The same turns and mirrors carry the whole set onto itself and the rows of a family onto each other. Which other rows belong to the same family as each row named below? List them in the order they appear above.
These 32 rows form 8 families of 4 rows each.
Neruz: [  6.8   1.6  -1.3   3.9   9.7  12.4  22.8   3.0  -5.3   9.2  13.8   1.4
  26.7   2.1  -1.8  -3.8   2.6   5.7 -16.9  -9.7   9.6  11.4 -11.7  -3.0]
guvug: [ 17.3   1.8  20.9   9.3  24.5 -12.3 -18.8 -17.8  16.4   4.4  -1.6  -7.0
 -21.5  -6.6   1.7   4.1  -7.2  10.7   9.9  -2.5   7.8   3.5  14.6  -4.6]
Moso: [  8.3  -0.8  -6.4   7.0  19.3   8.8  22.8  -4.0  -6.1   5.6  13.7   4.8
  25.2   1.9  -8.1  -4.8   2.1   6.8 -13.6  -3.4  10.7   6.8 -11.8  -7.0]
fov: [ 16.1   5.9  14.8   7.0  25.3  -3.5 -23.2 -25.4  16.2   1.5   1.7  -4.5
 -19.6  -7.9   4.4   4.0 -12.4  12.2  12.6  -2.5   7.4   4.8  12.8   3.5]
Zit: [  6.8   3.0  -5.8   6.0  13.1  10.0  14.5   4.2  -2.2   4.3  15.4  10.2
  28.4   5.3  -7.6  -1.6   3.6   8.4 -18.8  -3.3  16.6  10.1  -7.8   0.9]
nus: [ 20.2  19.5   2.2 -12.9   5.2   9.2 -20.3  -7.3  22.4  -2.2  -7.6  10.4
 -21.7 -24.9  12.6  -4.8   5.1  14.8  19.5  14.4   3.2  -7.9  -4.5   6.3]
bibo: [ 15.6   5.1  21.3   0.5  26.9  -4.3 -25.5 -20.2  17.6  -2.9  -3.9   1.3
 -22.1  -6.2   2.7   8.5  -8.0  17.7  10.0   1.7   5.4   3.7   8.4   2.2]
Tosa: [ 14.5   4.7  28.3   5.4  23.6  -8.6 -23.3 -20.7  18.3  -1.9   0.7  -1.4
 -20.5  -1.0   2.0   3.4  -3.5  15.2  11.1  -0.6   8.0   5.5   6.0   2.8]
gagef: [ 16.4  21.3  -7.8 -13.8   2.6  12.5 -20.7  -2.7  23.7   5.6  -7.7  12.6
 -19.4 -19.5  14.9  -0.6  10.0  15.8  19.8  11.6   0.7  -4.5  -6.8   3.6]
deref: [  8.2  -0.3  -2.2   2.7  10.5  14.1  23.2  -1.3  -2.3  13.6  14.0  -1.7
  21.3   9.0   4.2  -7.2   1.2   7.9 -15.9  -0.5  14.8  10.7 -11.5   1.4]
giku: [ 12.9   5.1  19.4   5.5  21.8 -12.3 -26.8 -15.4  20.0  -0.6   0.7  -5.1
 -19.3  -8.7  -0.6   6.5  -6.5  12.8   7.9  -1.1  12.8  11.2   8.6   6.2]
zafi: [ 10.8  10.0  -1.8   4.5  18.0   6.8  20.5  -0.4  -7.3  10.8  15.0  -0.4
  25.7   9.7  -3.7  -5.0   9.9   9.6 -14.5  -5.7  14.6   1.6  -9.7  -5.9]
Solaf: [ -5.4  12.2   7.5   2.2   2.6   8.1  27.1   1.4  12.4  -8.7   6.0   2.7
   8.6  -7.8   2.6  19.1  32.1 -17.1  -8.5  -4.9  -5.5  -1.1  -7.6  -3.5]
kufi: [ 22.0   3.7  21.0   4.1  21.3  -8.3 -25.1 -22.4  11.9   0.2   2.2   0.6
 -21.0  -7.2   1.8   0.3  -9.1  17.8   9.3   1.1   7.4   6.0   8.8  -0.3]
tem: [ -6.2   5.6  -2.4   3.2  -5.4   5.2  22.7   0.5   6.9  -2.4   8.8  11.4
  12.5  -4.6   3.3  20.0  25.4 -15.7  -7.4  -2.4 -13.7  -6.1  -5.0  -4.7]
fitag: [ 14.7  17.2   1.1 -18.3  -1.0   2.1 -18.7  -6.3  25.7  -0.5  -0.2   4.0
 -16.2 -28.9  16.0  -4.8   7.5  13.3  22.8  11.6   6.2  -4.4  -6.0  10.4]
zag: [ -3.4   5.7  -3.9   4.0   5.3   5.7  25.4  -2.7   2.8  -7.1   7.5  11.4
  17.7 -11.4   8.9  17.9  32.1 -14.9  -4.4   0.9  -6.9  -3.6  -5.2  -9.5]
sen: [ 15.0  15.3  -5.7 -13.7   0.8   6.7 -12.6  -7.4  20.7   5.6  -8.0   2.7
 -18.5 -29.4  14.0  -6.0   8.7  15.6  24.1   4.4  -0.8 -11.6  -9.0   7.9]
nivu: [ -5.3   9.8   1.3   3.6  -1.6  12.7  21.9  -1.9   3.8  -7.4  10.5  10.2
  18.0 -14.0   8.1  15.9  31.3 -15.5  -9.5  -5.9  -6.0  -3.4 -11.5  -4.6]
medom: [ 14.4  13.3  25.0   4.6  25.7  -8.6 -19.1 -19.5  17.8  -1.5   3.9  -1.8
 -20.8  -1.2  -1.5   9.3 -10.7  17.3  10.7   4.3   1.3   5.0   7.4  -4.2]
Kago: [ 21.1   6.7  20.7  13.0  26.9  -4.5 -23.8 -18.7  20.2   1.6   5.1  -9.6
 -18.6  -4.5   8.0   4.0  -4.3  14.7   8.8   5.3   5.0   3.0   5.8   2.1]
kobop: [ -5.2  14.9   3.0   1.4  -2.2   4.2  21.6  -2.6   6.3  -7.1  13.3   8.7
  11.4  -8.8   4.9  22.1  30.1 -13.3 -13.3  -4.5  -7.2  -3.1  -8.3  -8.1]
kiz: [ 15.6   4.3  -6.3   7.4  17.1  12.7  17.8  -0.1  -0.2   8.7  10.8   8.0
  27.4   6.0  -0.6  -8.7  -2.1   5.9 -18.0  -3.9  13.5   2.5  -8.5  -7.3]
Rito: [ -7.5  12.9   4.6  -0.3   2.2   4.0  22.0   0.2   5.5 -11.9  16.5  12.0
  20.1  -9.0   8.2  20.2  28.8  -9.3  -8.2   3.3  -5.4  -4.4  -4.2  -2.0]
ranil: [ 13.1   3.6  -2.1   4.4   9.5   9.0  17.5  -0.4  -4.2  14.0  17.5   6.3
  26.9   6.8  -1.3  -2.7   4.1   9.6 -17.5  -5.6  12.7  11.4 -13.6  -4.0]
Pez: [  8.8   0.8   1.8   7.6  11.4   7.8  21.3  -5.9  -5.3   4.5  15.3   5.2
  26.7   4.7  -0.6  -6.7   3.0   3.8 -19.9  -8.9  14.0   9.5 -10.2  -6.0]
rinup: [ 12.6  17.7  -3.2 -15.6   3.4   5.4 -13.2 -10.9  36.1   1.6  -9.8  11.4
 -20.8 -22.8  13.2  -4.9   5.0  11.7  19.6   3.8   1.7  -8.1  -8.1   5.8]
Garu: [ 15.5  16.9   1.3 -15.1   3.5   6.8 -21.3 -11.1  21.3   1.0  -6.0  11.8
 -22.0 -29.2  12.0  -0.8  12.4  11.6  20.5   4.9   0.5  -8.7  -6.5   5.2]
Kav: [ 13.7  14.9  -2.1 -14.8  -1.1  10.8 -20.8  -7.1  26.0   0.2  -4.7   9.3
 -23.8 -21.6  14.4  -8.0  10.6  12.9  17.2  10.3   3.9  -8.8  -8.8   8.1]
Vibop: [ -6.4  13.9   4.9   4.2  -0.3   5.6  27.1  -0.3   0.6  -4.9   8.7   5.0
  14.7 -10.4  10.3  17.3  28.2 -16.0 -11.5  -4.2  -2.7   0.2  -5.6  -6.9]
mela: [ -4.6  12.4   1.6   5.7   5.7   7.4  21.7  -5.6   6.9 -10.9   6.4  10.0
  15.6 -10.2  11.2  22.9  27.0 -13.0  -7.3  -3.9 -14.1 -10.9  -7.8  -4.3]
Tive: [ 19.5  20.7  -2.6 -13.0   3.7   9.0 -16.6 -11.3  25.7  -1.1  -4.7   6.1
 -17.8 -28.1  13.0  -5.3   6.7   7.9  26.9   3.9   2.2  -8.6  -1.5   5.5]

Same family as ranil: Tosa, kobop, Kav
Same family as Moso: fov, zag, Tive
Same family as guvug: sen, kiz, mela
Same family as rinup: zafi, tem, Kago
Same family as Neruz: nus, bibo, Vibop
Same family as deref: gagef, Solaf, medom
Same family as kufi: nivu, Pez, Garu

The same turns and mirrors carry the whole set onto itself and the rows of a family onto each other. Which other rows belong to the same family as each row named below? List them in the order they appear above.
These 36 rows form 9 families of 4 rows each.
mogap: [ -0.5  22.6  -9.0  12.5 -11.1  -5.8   9.5  13.7  -6.7  -5.4  -6.1 -16.9
  -4.5]
kapuf: [  2.6  -1.6  -4.8 -12.9  -7.4   2.6 -10.9 -23.9  -5.8  -5.8   1.2  13.0
  21.1]
Fili: [ -4.8 -10.1  -8.2  11.7   1.3  -3.0  16.9  12.6  10.7   5.6 -10.0  -1.4
 -21.1]
Telal: [ -2.7  -2.8 -12.0 -16.1  10.6  -2.1  12.8 -21.0  13.7   5.6  20.5  -4.7
  16.5]
vima: [ -2.6  -2.5  -4.2 -19.8   3.9  -2.5  14.1 -21.0  15.6   6.4  11.7  -9.6
  20.9]
kemi: [  0.0  -4.8  -9.1 -22.8   6.2  -5.7   5.7 -14.0  17.0  11.7  17.4 -10.6
  18.5]
Sifid: [ -3.3   0.1 -11.8 -22.0  10.2  -0.5   9.9 -21.3   9.6   8.3  21.2   1.3
  11.2]
punag: [ -5.9  -7.5  -7.6 -24.8   7.7   1.1  15.1 -17.9   9.8  15.2  13.2  -1.5
  13.3]
vin: [ -6.4   2.5 -10.6 -19.0   2.1  -6.4  10.4 -15.3  14.0  19.1  18.3  -8.0
  15.0]
luzel: [-11.8  -8.5  -6.1  11.4  -4.1   0.1   6.2  19.1  12.9  -2.3 -10.7  -0.3
 -16.0]
Zis: [  9.2  -4.7   2.0 -11.1  -7.2   8.7  -8.2 -17.5 -10.1  -4.4   0.9  13.4
  19.3]
Rabiv: [ -4.3  24.8 -17.6  11.8  -6.9 -10.9  10.0   4.8  -7.2  -8.3  -2.7 -15.7
  -6.4]
dev: [  4.9  -4.7   1.6  -7.8 -14.2   8.5 -14.2 -14.5  -5.6   9.7  -2.3  14.7
  16.1]
Rotiv: [ -9.1 -10.9  -4.0   4.9  -0.4  -2.5  14.8  20.7   7.5   0.0  -9.6  -8.0
 -17.7]
Zeso: [ -1.5  24.4  -9.2   6.2  -9.9 -20.6   3.4   8.8  -5.2  -6.8  -1.8 -15.3
  -6.8]
tal: [  2.0   2.5  -4.1  -8.3 -10.2  10.0  -7.0 -26.8  -9.7   4.0   0.4  12.7
  15.8]
meka: [ -5.0  -6.8  -9.7 -15.7  10.3   0.7  10.1 -23.6  16.3   7.8  13.9  -3.2
  17.7]
pibiv: [  1.8  26.4 -16.3   9.1  -2.9 -10.0  12.0   5.6  -6.5  -3.9  -7.0 -12.9
 -13.1]
poka: [ -4.7  -9.9  -9.0 -23.9   6.0  -5.5   9.2 -20.9  11.8   1.5  15.0  -1.8
  17.7]
gab: [ -2.4  -6.5  -8.8  13.9  -1.0   1.7  12.7  22.1  12.9   2.1  -5.9  -8.0
 -13.6]
tafov: [ -1.5 -14.4  -8.3   5.6  -2.0  -0.1  11.2  21.5   7.4  -1.3 -11.0  -4.0
 -16.5]
Romid: [-11.4  22.2  -8.9   6.9 -13.0 -12.4  11.6   9.5  -5.9  -8.5  -3.3 -16.9
  -7.5]
fome: [ -0.6 -14.9  -3.1   8.5  -4.2  -8.7   4.7  14.6  12.9   5.8 -16.6   3.6
 -16.3]
rubuk: [  5.3  -0.5   3.5 -14.8  -7.4   6.7  -6.7 -21.9  -9.9  -1.5  -3.4   7.5
  22.9]
kizu: [  5.0 -10.3  -8.0   6.2  -2.0   0.1  13.4  16.1   5.6   1.1 -12.3  -3.4
 -21.8]
paz: [ -4.5  27.3 -11.7   5.9  -7.7 -24.2  10.4   2.6  -3.7   0.2  -5.6 -14.9
  -5.3]
kurap: [ -3.5  24.9  -6.3   8.7  -7.6 -12.0  12.1   6.2 -13.5  -2.5 -10.2  -8.7
  -9.7]
fizip: [  5.5  -2.7   0.9  -7.7  -4.6   3.5 -11.9 -19.7  -6.6   0.2   1.9  13.3
  23.4]
Mose: [ 10.3  -1.5  -2.3  -6.7 -11.3   6.1 -18.2 -17.7  -2.5   3.0  -0.3   8.9
  19.6]
Fuli: [  4.5  -2.1   1.0  -7.4  -6.0   9.8  -9.3 -21.7   1.7  -0.4  -5.7  12.1
  22.7]
gamem: [ -4.4  20.2 -15.0  11.1 -11.9 -12.8   8.2  11.0  -8.7  -5.3  -5.4 -18.2
  -5.7]
zem: [ -1.5 -13.2  -6.7  10.6  -2.4  -7.5   1.8  18.3  14.6   0.9  -7.2  -2.0
 -17.8]
maf: [  7.4  -4.7  -0.1 -15.0  -8.3  10.5  -8.2 -20.0 -10.3   0.6   4.8  14.5
  11.7]
fup: [ -9.0  23.5 -12.4  16.5  -8.9  -8.8   6.2   5.0  -7.1  -7.7  -6.3 -11.3
  -9.5]
zan: [ -2.1  -8.4  -6.9 -18.5   6.6  -7.6   9.4 -19.4  12.9   8.3  18.5  -4.8
  20.4]
buko: [ -4.9 -11.2 -12.1  10.3  -0.8  -3.8   6.7  22.3  10.2   2.0 -10.4  -4.7
 -13.0]

Same family as kizu: Sifid, pibiv, maf
Same family as Zis: Telal, Rabiv, tafov
Same family as vima: luzel, Romid, Fuli
Same family as kapuf: mogap, poka, gab
Same family as zan: fizip, gamem, buko
Same family as vin: dev, fome, paz
Same family as meka: Rotiv, rubuk, fup

The same turns and mirrors carry the whole set onto itself and the rows of a family onto each other. Which other rows belong to the same family as each row named below? List them in the order they appear above.
These 18 rows form 6 families of 3 rows each.
R: [  3.2 -14.6  16.6 -21.7  31.2  -0.9  -1.1  -4.0 -10.5  -9.3  -8.0 -12.8
 -11.7  -6.5  -9.5 -14.1  -9.5  21.4   4.4  -9.8 -19.4   8.8  -2.5]
W: [  5.2 -20.5   5.7 -37.4   5.1 -13.5   4.9  -7.9 -10.3 -19.7  -9.8  -7.0
  -5.2  -6.5   4.6  -4.5 -15.6   6.8  -3.3 -15.1 -12.3   6.0 -23.7]
M: [ 11.8 -16.2  25.1 -23.2  23.5  -7.0  10.2   6.8 -23.1 -15.9 -13.0 -20.1
 -17.0   2.7  -1.8 -13.9 -11.4  10.6  13.5 -10.9 -13.5  -3.1  -6.2]
A: [ 34.3  17.2  13.9  -6.2   9.1   6.5 -13.0  21.4  -9.4  -4.1  -5.1 -31.7
  25.9 -11.7  -7.7   3.3  -1.1   7.1  23.3  18.5 -21.5   3.8 -11.6]
N: [ 37.3  17.3  18.4 -21.8   4.8 -10.4  -6.8  13.0 -15.9  -8.5 -15.7  -3.6
   9.5 -12.5  -3.2  22.4   0.4  -1.3  17.7  11.9 -11.4   0.4 -16.8]
S: [ 26.0  11.2  28.1 -19.5  -4.9  -2.4  -6.1  24.9  -9.6  -9.6  -4.2 -24.0
  28.8 -21.1  -8.4   8.5  12.7  17.2   8.7   6.8 -20.2   8.2  -6.2]
H: [ 15.5  19.8   1.1 -19.4  17.4  11.2  13.1 -14.0 -11.9 -41.5  13.7 -22.1
  16.7 -15.6  20.6 -14.2   9.7   7.8  -4.0   7.9 -18.8  -8.3  -1.8]
K: [ 18.0  20.4  -7.7 -26.2   2.7  20.0   2.1 -15.5   7.7 -36.9  -0.2 -19.9
  24.7 -22.7   8.5 -20.2  -1.1   9.6  12.4  15.0 -19.0 -11.5 -13.8]
U: [ 10.0  19.2  -4.1 -19.0  -1.3   0.9   8.7  -6.6 -14.8 -42.4   6.1 -28.0
  10.9 -16.9  17.1 -34.0  -1.3   2.7  -4.6   2.7 -13.1 -10.2  -3.4]
X: [ 13.4 -19.8  -5.0 -31.4  19.8 -15.7   7.2  -2.1 -18.4 -21.7  -7.5 -17.7
  -2.6 -18.0  -9.2 -16.3 -16.0  15.3  -2.2 -19.0 -14.8  -0.5 -19.0]
Q: [ 35.2  12.3  20.1 -10.0  -7.4   7.4  -5.8  29.7  -1.2 -11.7 -19.6 -19.9
  20.8 -18.4  -8.0   6.2 -11.5  16.9  10.4   8.0 -16.3   2.1 -13.7]
G: [ 30.5  21.1  31.2 -15.9 -11.3  10.0  -4.0  15.8 -10.7  -7.8 -15.0 -23.9
  27.0 -10.5  -5.5  -6.8   0.8  10.3  22.7  15.2  -9.7   5.2  -8.7]
P: [ 46.6   2.1  25.8 -28.2   8.7  -7.8  -1.4  14.5 -10.6 -13.4 -11.6 -19.6
  17.2 -10.1 -12.5  14.2   8.6   6.4  23.4  13.5 -18.6  -8.3  -7.8]
C: [ 19.6  16.6 -11.7 -22.3  -4.3  16.5  -6.4 -14.0   3.7 -30.9  -5.6 -14.1
  13.0 -16.3  16.3 -16.3   6.4 -14.5   6.7   7.3 -24.3  -3.0 -12.8]
L: [ 11.6 -14.0  15.6 -26.6  29.1 -11.7  11.3  -7.0   1.7 -18.7 -18.3 -27.1
 -18.8  -0.1  -3.6  -8.4 -18.7  11.1   3.6  -1.7 -10.9  -0.6  -9.6]
J: [ 28.3  21.0  -7.2 -30.3   7.1   6.6   7.6  -5.0 -11.4 -34.3  -2.4 -32.1
  22.0 -11.2  20.4 -20.9   2.5  -2.2 -17.2   0.8 -15.5 -16.3  -8.7]
E: [  6.8 -14.4  15.4 -26.4  32.2 -17.5   2.2   4.8 -18.3 -11.2   1.6 -26.2
  -4.6   2.5  -1.2  -2.3 -21.7  21.6   7.8  -2.1 -14.2  -3.1 -17.1]
D: [ 12.1   4.0  -8.4 -22.7   5.0   6.3  -2.0 -10.3  -4.2 -34.5  16.7 -37.7
  26.8  -6.3  16.1 -27.7  -4.3   4.5  -6.3   8.0 -24.2  -6.5  -9.1]

Same family as Q: L, J
Same family as E: A, D
Same family as S: R, H
Same family as P: K, X
Same family as U: M, G

